Each path below is one point turned by a fixed rotation once a step. After each direction that follows a path, write how fast that rotation turns it, in degrees per step (0 if it stays still).
Each turn is a multiple of 5 degrees from 10 to 175, or 0.
Each row of a path follows its step; steps can be skipped.

step 0: [ 10  -2 -16   6 -11 -33 -11   1  -7   0 -45  -4  -4  -1 -14   6  29   8
 -34  32  18   9  20 -10 -39   3   5 -11 -13   9   0  19 -13  -6 -52 -39
 -14  42 -39  41 -20  11   4 -10 -23  22 -22 -46 -12  18 -17  29  19 -21
  -5   9  21]
step 1: [-11 -44  23 -43   7  27   8 -22  30  24 -35 -28  20 -10  21   6  31 -26
   4   2 -24  -5  31   5  28  -1 -15   1   1 -24  -4  -9  -2  35  29  -6
 -37  -5 -10  -3  15  17 -36  30  21 -11  11  51  -5   2 -15  10 -26 -20
  -6  24   9]
step 4: [-39  -9  -3   8  -1  22  23  19 -11  20   9  68  23  -9  18  30  -2  -8
 -20  47 -19 -43   8  -2   4   6 -18  32 -23   2  13 -38   9  14 -12   8
  42  -1  -1  22  26   1  14  23  -2 -28  12 -12 -17 -20  -6  37  15  -2
  24  13  -1]
step 6: [-38 -13 -61 -31   5 -18  27   9 -46   8 -11  27 -12  13  24  19 -43  16
  -6   0   7  18 -10  14   6  -5  12  -7   8   3 -33 -46  -8  64 -17   5
   2   1   8  14  11 -36  -2  -3  12 -38 -10  10 -11   8  -6   0   0  -5
 -10 -23   3]
step 10: [ -3  20   0  -5 -16 -21  16 -22 -30   4  -8  14  31  28 -36  19 -15   6
  10 -10   9  30  13 -23 -21 -59 -30  -5  19 -26  11 -27 -57 -56 -27  -2
  19 -22  -1   2  14   3 -29   3 -15  29  13   7  -6   0  33 -12  -2  12
  -5   7   0]
step 14: [-10  31  -2 -20   6  30  12  32 -16  22  13  32   1 -15 -10  54  15 -24
  -9 -40  12  21 -16 -10  22  -8  46 -21   4  -3 -14  25  -3   9 -14  -2
  18 -12 -15 -24 -34  -5  -5   0  -8 -22 -47 -23  18 -15  -3   1 -21  18
  37  46   4]
step 15: [ -7 -22  15  22 -24 -28  -3 -10  10 -37   3 -27  21  -4 -14 -18  33  -1
 -57   8  22 -16  21 -10  -4  12  31 -16  -5  32   2 -50   9   1   6  23
 -34 -27  32   1 -18  11   0   4 -38  36   6  -2  -7  -6  -8 -44  13 -20
  31  -4 -10]
step 16: [ 44  -7  12 -38 -16 -16 -15   5 -11   8 -10  33  -5   4   8  12  16 -20
  17  -6   8  21  25 -20 -16  -6  12  45  34  -2 -48  27  15  40   7 -45
  35  -6  14 -29   0 -21  25  26  19   3  12  -4  -1 -27  -1  18  -7 -19
  34  21   7]
step 18: [ 29 -22  -5 -11   5 -46 -28 -15  -7 -15 -12   7  22  46 -25  16  15 -16
 -28  28   4  23  24 -25  23  -9  18 -18   4   1  10   5   0  25 -41  -8
  18   6 -14 -40  24  14  12  -8   1 -19  21  13   7   4 -35  33 -38 -32
 -39  12  11]
step 19: [  4 -49  21  -3  20  12  38  23  -2  10 -23  14 -13 -36   6  20  20 -38
   1 -34 -31 -28  44  13   1  21 -39 -18   8  10  20  36  15  31   4  31
   6  11  20  14 -10   5  -2 -18  -2  22  29  19   8  20  39  -1   7  16
  12  -4 -19]
Directions:
[ -3   3  -8   0  -7  -2   9   9  -7 -11  -4   2   9  -5   7  -6   4   3
   0   4   0  -4  -3  -5  10  10   3  -1 -13   4  -8  -8  -1  -7  -6   3
  -4  10   8  -3   7  -2  -1  10   4   4  12   1   0   3   1   0  -1   4
  -1  -7   3] -> 160
[ -8   4   4  -8   6  -4   2   2   5  -4   2  -4   2   2 -10  -6   2   3
 -12  -1   0   6  -4   2   3  15   2   5   3   1  -2 -16  -5   9   1   2
  -2   2  -4   3  -3   5   3  -7   0  -6 -10  -8   4   4   5   2  -1  -8
  -9  -2  12] -> 125
[  3  -8   6  -3  -3   6   7  -1   6  -3   4  -2   3  -5   0  -5   7  -2
   5  12   2   0  11  -5 -10   3  -2   9  -4   4   2   4   1   8   6  -6
 -10  -2  -1   6  10  -3   6   2  15  -1  -2 -13  -3  -3   3  -5   8   9
  -1   6   3] -> 95
[  5  -4 -13  15   4   0   0  -6   8  -2   0   9  -5  -6   6  -3   4   3
 -10   4   5   4   1   7  -9  -1   1   2   0   6  -3  -9   4  -6  -4  -3
   2  -2  -4  -3   0   4  13   5   0 -16   4   0   3  -3  -3   2   5  -8
  -6  -2  -8] -> 160
[ -5  -2  -4  -1  -2   3   0   9  -7   1   1  -8   2   4   3   3  -8  -6
  -1   2   2   0   3  11 -12  -1   3  10  -3  -4   5   0   6  -1  -3   8
   0   3  -2 -11  12  -2   6 -19  -1  -3   6   6  -4  -2  11   3  -3   4
  -4  -7   2] -> 25
[-12  -5   6   0   5   9   2 -10   4   3   5   1   7   2   1   0  -5  -7
  -1  10  -1   1   0   2   3   2   7   3 -12   2   2   7  -1 -12   2  10
  -2  -5   3 -10  -1  -1   6   5  -7  -1  -4  -1   3   7 -13  -3 -12  -3
  -3  11   6] -> 110
[  1   7  -7  -8  -5   7  -2   6  -1   7  -5  -7   5  -2   1  -6   3   3
  -4   0  15  -5   1   2  -4 -13   7   7   1   2 -11   3  -1   7   1  -6
  -8   1   0  -4  -8   0   5   1  -4   7   0   6  -5   8  -4  -8   7 -14
   1   5   4] -> 45
